In the rows, 128 means zero.
The rows of R fall into 3 groups, and each row is roughly a mix of its group's hidden directions; some rows fit no group.
R (151 x 14):
[[173 116 133 184 113  78 172  80 129 125 136 155  99 115]
 [106  89 110 160 129 181 115 164 160 129 103 191 159 125]
 [116 110  74  73  97 169 128 105  70 137 133 125  96 135]
 [119 127  86 166 150 192 173 155 141  81 103 130 132 109]
 [135 104 129  88 137 129 111 145 156 124  80 202 169 160]
 [ 82 103  69 117  85 107  96 184 140 122 140 129  97 113]
 [133 158  86  85 164 151 117  97 187  79 116 120 151 118]
 [138 192  77  81 126 133 166 145 163 104 134 126  94 107]
 [ 87 135 166 183 166 133  86 188 108 138 124 116 138 145]
 [122 139 164 177 204 150 131  99 114  80 138 112 146 133]
 [121 125  74 140 122 132 143 137 106 150 184 188 129 183]
 [ 94 106 122 179 164 140 108 123  60  83 128 132 164 139]
 [165 152 144 182  52 121 150 161 153 126 126 113 105 143]
 [146 171 136 160  85 165 101 159 186 171 135 106 123 115]
 [167 151 175 121 160 144 171 157 165 133 158  72 111 138]
 [157  74 124  74  95 163 112 124 130 185 113  95 136 141]
 [111 147  87 107 112 174 153 163 128 183 151 169 157 160]
 [178 183 138 171 110 122 111 147 125 174 158  91 129  92]
 [143 123 196 144 117 107  97 186  91 167 138 147 118 153]
 [114 120 140 183 156 114  99 108 152 182 137 193 134 100]
 [107 125 104 168 171 122 168  59  99  94 161 139 136 133]
 [107  85 137 152 197 105 101 163 114 110 117 176 118 157]
 [115 166 128 184 123  51 120 127 140 113 181 121 121 120]
 [148  96  66 127  64 131 139 139 114 173 133 134 120  81]
 [106 102  86 129 110 151 105 166  95 104 131  99  75 184]
 [160 135 121 102 117 144 156  86 192 163 137 165 138  77]
 [164 142 119 158 107 138 133 133 126  79 129  52  91 166]
 [179 142 140 142 174 136 102 126  77 143  72  88 139 149]
 [194 135 120 110  70 124  86 183 140 124 132 134 116 156]
 [141 149  93 167 151 100 123  54 161 125 140 171 129  98]
 [113 183  98 117 122 159 114  94 155  96 121  88  83  83]
 [ 90 129  86 113 146  84 172 117  59 156 119 158 132 130]
 [113 162 100 150 186 161 129 151 106  99 137 168 168  83]
 [151 140 129 168 136  74  73 136 133  99 131 193 115 151]
 [115 149  92 122 170 127 105 134 132 120 168 204 117 177]
 [117 123  85 116  85  98 133 171  86  94 109 119  85 174]
 [149 133 168 107 128  50 116 106 111  91 160 147 123 172]
 [113 146 172 128 140 124 167 142  96 190 185  93 120 108]
 [129 163 155 146 190 142 149 130  66 132 121 102 182 134]
 [139  80  64 164 149 138 124  69 115 149 112 143  99 108]
 [152 161 133  68 123 128 147 117 162 113 131 183 186 105]
 [167 106 110  84  80 144 172 116  90  90 114  83 138 135]
 [127 170 155  71 114 167  92 175 155 131  80 143 131 129]
 [160 172 148  99 136 147 122 129 146 178 190  79 116 112]
 [187 161 149 107  93 110 113 116 170 191 124 139 107 110]
 [ 82  72  86  97 109 154  96  78 124 120 117 136 140 162]
 [131 173 181 145 141 112 133 108  91  85 129  80 159 169]
 [154 112 172 134  88  88 131 108 167 116 118 107 107 198]
 [128 180 139  61 163 148 116 129 150 129 179 110  87 127]
 [117  98 118 103 182 137 106  93 142 205 119 128 117  91]
 [135  94 128 164 101 135  95  91 145 133 145  90  48 132]
 [ 66 197 135 166 139 118 115 179  97 124 138 118 131 126]
 [145 151 169 147 187 181  83 122 106 117 140 100 146 159]
 [140 159  84  77 126 118  50 148 101 122 149 122 119 151]
 [160 123 145 107 166 180  97 111 159  69 158 121 147 162]
 [130 147 123 114 125 136 142 149 113 175 212  87  88 132]
 [101  63  88  92  64 149 135 145 122 119 152 105 141 142]
 [ 87 154 122 152 102 134 131 127  63 128  87  92 181 107]
 [ 51  80 131  83  96 141 109 123 120 114 117  87 131 114]
 [168 129 144 151 124 177 170 118  74 107 118  92 171 157]
 [158 182  75 121 108 127 123  98 155 141 190 161 111 136]
 [182 119 168 110  95  99 111  91 138 138  97 195 133 129]
 [ 89  84 122 119 146 140 176 143 189 121  88 135  87 152]
 [120  72 182 106 110 129  80 115 136 173 127 148 173 146]
 [104  73 116 124 150 142 143 128 129 109  78 159  78 184]
 [103 175 120 146 124 112 136 204 114 180 109 141 121  91]
 [ 78  49 121 128 126 164 122 125  95 151  86 122 150 141]
 [153 167  73  77 126 167 102 155 125 162 128 111 132  84]
 [191 125 113 149 125 137 153  68  82  89 109 128 120 161]
 [133 184 157 141  85 145 132 102  89 124 170  74 103 143]
 [173 115 129 177 115 153  96 135 137  71 107  92  90 162]
 [197 106 195 115 134 143 101  79 123 125 118 101 138 134]
 [ 82 123 175 117 112 190 121 114 110  91  89  85 118 119]
 [195  92 116 102 155 112 106  89 145 106 128 134 143 188]
 [153 144 107  78  60  99 152 112 163 161 128 131  88 123]
 [155 106  93 146 153 173  82 135 166 114  96  99 180 148]
 [ 87 138 113 118 148 154 185 125  95 111 171  62 123 126]
 [103 185 104 109 119 154  88 177 124 131 144 170 172 102]
 [ 89 108 164 134  75 195 142 123 122 128 120  83  93 123]
 [159 108 104 121 142  80 121 112 176 162 113 191  87 133]
 [139 147 148  98 146 176 119 164 134 161 123 160 195 169]
 [ 86 144 119 164 122 163 112 155 186 158 110  86  85 144]
 [125 171 137  80  86 161 148 132 122 131 101 197 152 151]
 [133 124 137 102 135 178  81 171 154 122 103 121  75 178]
 [125 128  98 131 119  93  83 140  96  56 141  82 153 153]
 [171  82 206 119 140  88 132 106 117 124 116  98 147 117]
 [141 118 157 192 120 114 103 130  64 131 163 131  87 160]
 [142  95 176  76  77 105 157 142  84 126 140 132  96 152]
 [159 176  87 102 127 154 114  74 152  89 169 115 100 134]
 [119  86  99 197 139 123 136  98 116 124 132  62 112  97]
 [144 129 115 112 146 151  97 120  60  84 108  76 146 167]
 [143  81 146 171 106 105 131  79 169 117 132 190 130 150]
 [103  73  83 143 127 112 149  70 146 129 105 150  77 147]
 [106 121 119 132 117 146 122 112  62  55 112  80 135 152]
 [158 158 140 128  57 138 135 158 114 189 141 164 149 145]
 [138 146 143 140 163 141  61 164 120 108 119  78  96 174]
 [111 115 109  60  87 126 123 140 135 135 149 138  92 198]
 [178 116 103 120 103 152 154 105 122 122 150 132 202 177]
 [143 133 156 168 133  83 196 144 142 158 105 162 170 128]
 [121 169 147 232 131 143 124 143 144 121 141 134 136 114]
 [171 151 123  91 141 132 102  62  85 129 144 107 102 172]
 [152 161 138  46 149 130  96 183 114 134 139 106 142 123]
 [ 74  83  97 123 109 128 123 104  74 113 113  96  78 148]
 [119  83 148 113 137  98 145 149 109  61 113 128 112 195]
 [149  59  92 169 121 105 121 106 106 139 169 126  84 154]
 [117  67 151 207 149 148 135 122 115  96 107 120 135 158]
 [163 171 170 144 169  87 152 132 157 146 108 172 130 167]
 [161 110 101 172 173 116 117  81 163 168 165 109 152 107]
 [167 136 152 118  76 121 102 146 130 157 101 204 143 152]
 [181 166  89 183 155 137 151 135 133 128 135 148 108  73]
 [136 197 139  92  86 130  97 134 144 151 154  68 123 132]
 [ 63 156 152 116 108 135 192 159 113 107 112  83 133 134]
 [117 166 163  84 142 160 119  86 145 124  77 179 115 100]
 [188 157  87 147  67 131  98 115  84 121 150 121 140 115]
 [109  81 147 115 212 105 113 132  76 117 119 125 130 145]
 [154 123  96 143 132  69 113 147 116  85 145 109 201 137]
 [186 150  91 157 153 129 115 134 140 106 154 151 175  72]
 [131 119 113 131 118 109 136 114 144 163 108 230 157 135]
 [102 141 170  60 119 104 149 180 129 127 134  94  91 105]
 [ 88 103  91  98 159 115  82 158 141 187 160 131 103 113]
 [ 74 167 114 138 183 157 147 121 132 101 131  72 133  93]
 [146 107 165  88 114 194 160  70 139 151 150 125 133 141]
 [130 118  91 135 183 164  91 168 131  65 124 155 140 149]
 [122 130 111  95 168 183 156  61 127 150 169 115 107 124]
 [134  76 109 157  86 134  86 158 129 136  64 160 113 145]
 [163 143 137  63 107  96 173 164 136 101 132 179 138 119]
 [143 130 122 162 103 192 160 188 102 138 138 108 106 168]
 [145 127 197 154 132 100  99 160 124 172  95 167 162 122]
 [116 116 137 129 180 142 101 154 149 103  74 151 196 148]
 [ 94  83 141  94  88 160 119 160 177 148  95 117 123 171]
 [133 142  78  86  84 149 110 162 130 171 151 144 125  72]
 [105 150 153 108 137 179 181 129 116 120  91  62 104 121]
 [151  93 114  70  76 127 165 128 142 112 103  91  94 162]
 [ 68 179 129 189 149 152 114 165 149 156 128 134 128 108]
 [187 101 184 137 112 111 140  88 121 164 118 144 180 125]
 [149 120 125 128  84 116  73 112 174 173 143 190 135 134]
 [131 114 163 122 182 142 113 138 102  75 143  59 132 154]
 [103 123  60 128 100 128 149 103 170 165 118 138  95  77]
 [115  54 103 138 188 137 128  96 144 115 117  78 130 120]
 [105 140 128 165 145 135 163 124 170 134 195 175 129  83]
 [118 103 100 214  99 119 147 119  79 124 148  98 121 131]
 [135 212 119  94 114 130 106 182 116  97 110 146 144 119]
 [ 70  91 101  78  74 123 124 158 148 108 132 134 156  99]
 [162 159 106  81 143 123  99 161 178 178 133 127  84 111]
 [159 159 143 106 112 159  84 169 136 143 114 183 159 175]
 [ 93  71 139 154  91 148 151 173 135 108  87 108 107 169]
 [177  83 132 144 138 163 105 115 120  77  76  93 146 152]
 [ 98 142  80 120 110 138 141 168  88  76 120 184 160 125]
 [157  96 104 134  79  84 138 101 127 167 162 173  86 129]
 [129 106 121  57 126 167  95 162 135 149 107 122 106 185]
 [126 133 156 159  95  94 163  91 105  83 122  95 187 108]]
One row of each group comes first, with its name. Which group is each row after those in?
[ 91 157  66 119 145 137 138 153  99  91 113  83  80 145]  S
[145 172 141 141 164  91 118 141  78 136 112 107 105 199]  P
[119  75 152 143 120 109 127 116  82  60  98 100  91 141]  G

[160  66  98  91 170 144 146  96 164 117 104 115  89 138]  S
[116 125 122 142 157 143  42 174 119 172 130 158 143 128]  S
[144  77 114 137 160 157 146 116 142 140 117  85 207 137]  G
[148 155 154 116 167 156 152 107 142 185 144 168  79 161]  P
[120 161 136 107 124 143 166 125  99  90 176  49 118 128]  G
[148  89 120 155  83 122 170  81 101 155 151  80 107 101]  G
[131  94 128 123 148 197  83 161 167  97  87 128 113 115]  P
[ 84  71 101 141 176 156 118 153 117 117 125  75  97 141]  G
[132 116 155 180  94  64 128  91 113 145 124  71 129 114]  P
[ 79 119 141 115 173  96 173 111 140  91  87 140 167  95]  G
[192 160 161 197 120 105 142 111 134 104 140 103 152 132]  P
